128 stands for zero in the data rows.
Here are some points, each followed by its number:
array([214,  96,  91,  86, 125, 182, 125, 199, 107,  83]) 0
array([130, 191, 189, 196, 151, 107,  99, 122, 155, 172]) 1
array([103, 149, 136, 255, 151, 101, 132, 119, 144, 158]) 2
array([ 90, 134, 103, 112, 102, 106, 109,  94, 110, 112]) 3
array([121, 218,  96,  95,  88,  82, 110, 108, 118, 176]) 4
array([160, 127, 135, 127, 174, 134, 134, 192, 145, 128]) 5
array([136, 160, 119, 138, 134, 117, 103, 143, 113, 132]) 6
array([157,  90,  83,  95,  89, 132, 141, 142,  99, 101]) 7
array([124, 122, 109,  93,  81,  88,  99, 101, 118, 129]) 8
array([120, 155, 134, 182, 150, 135, 134,  96, 116, 135]) 9
array([107, 154, 107, 131, 153,  76, 121, 102, 122, 161]) 10
array([123, 151, 106, 170, 144, 124, 150, 129, 112, 122]) 11
array([ 92, 178, 134, 152, 114, 100,  99, 111, 120, 166]) 12
array([142, 124, 112, 126, 118, 140, 138, 110, 103, 117]) 13
array([176, 127, 118, 101, 120, 224, 129, 151, 135, 121]) 14
array([101, 130, 178, 189, 157, 100, 112, 122, 172, 148]) 15
array([129, 113, 142, 143, 197, 147, 200, 160, 170, 138]) 16
array([113, 112, 105, 121, 106, 110, 149, 101,  89, 104]) 17
array([102, 110, 190, 154, 174, 140, 135, 145, 180, 123]) 18
array([126,  90, 112, 131, 150, 194, 143, 143, 109,  94]) 19
array([ 99, 132, 186, 190, 164, 115, 117, 108, 144, 156]) 20
array([106, 160, 137, 134,  96,  71,  76,  90, 101, 162]) 21
array([100,  82,  85,  84,  61,  67,  98,  87,  84,  94]) 22
array([159, 151, 144, 156, 216, 162, 166, 160, 127, 130]) 23
array([ 97, 128, 110,  98,  86,  67,  95,  75, 134, 125]) 24
array([169, 110,  96,  99, 127, 143, 183, 145, 121, 118]) 25
array([ 86, 104,  92,  91,  69,  91,  92,  90,  84, 110]) 26
array([148, 102, 110, 132, 119, 123, 166, 129, 102, 108]) 27
New points follow, each followed by the numbers of its three nearest points above by angle, seen from the average point of the numbered points, nearest first.
array([102, 109, 124, 125, 170, 124, 149, 117, 143, 110]) ~ 16 18 19
array([139,  99, 124, 114, 129, 124, 115, 199, 107, 110]) ~ 0 5 7
array([140, 109, 118, 106, 116, 112, 108, 186, 130, 122]) ~ 0 5 7
array([179, 156, 131, 115, 138, 185, 125, 143, 163, 153]) ~ 14 5 0
array([120, 110, 160,  99,  94, 171, 124, 114, 147, 134]) ~ 14 19 18
array([114,  83,  91,  95, 109, 112, 156,  99,  77,  90]) ~ 17 22 7
array([131, 136, 149, 128, 136, 144, 117, 106, 156, 122]) ~ 18 15 14
array([103, 130, 208, 174, 149, 110, 107, 110, 225, 136]) ~ 15 18 20
array([122, 158, 132, 112, 131, 180, 159, 104, 123, 134]) ~ 14 13 19
array([123, 163, 138, 130, 129, 130, 121, 125, 153, 173]) ~ 1 12 4
array([124, 105, 127,  94, 126, 174, 118, 130, 160, 115]) ~ 14 19 0
array([126, 107, 133, 113, 139, 140, 111, 115, 160, 100]) ~ 18 19 14
array([181, 136, 123, 103, 110, 170, 134, 121, 117, 128]) ~ 14 0 13
array([196, 128, 142, 118, 146, 255, 163, 149, 128, 117]) ~ 14 19 0
array([179,  94, 111, 121, 129, 167, 146, 185, 101, 103]) ~ 0 25 19
array([143, 126, 175, 138, 146, 240, 140, 125, 128, 112]) ~ 14 19 23
array([125, 161, 131, 113, 110, 122, 150, 107, 137, 159]) ~ 4 12 10
array([ 79, 118, 152, 110,  95,  97,  87,  80, 194, 153]) ~ 24 8 21
array([132,  98, 130, 110, 120, 151,  85, 206,  91,  83]) ~ 0 19 7
array([112, 115, 125, 131, 137, 130, 134, 122, 151, 130]) ~ 18 16 15
array([126, 132, 122, 168, 126, 101, 117, 115,  95, 115]) ~ 2 11 9
array([154, 118, 125, 110, 121, 181, 125, 123, 134, 116]) ~ 14 0 19
array([ 92, 255, 109, 153, 115,  85,  96,  83,  99, 167]) ~ 12 4 21
array([134, 132, 116, 135, 191, 158, 255, 122, 122, 122]) ~ 16 23 25
array([154, 105, 105, 102, 130, 110, 133, 142, 115, 109]) ~ 7 0 25
array([146, 104, 113, 113, 130, 193, 149, 138, 138, 113]) ~ 14 19 0
array([165, 110, 132, 142, 134, 151, 134, 162, 118, 112]) ~ 0 5 14
array([136, 134, 112, 121, 130, 138, 102, 187, 102, 103]) ~ 0 5 6
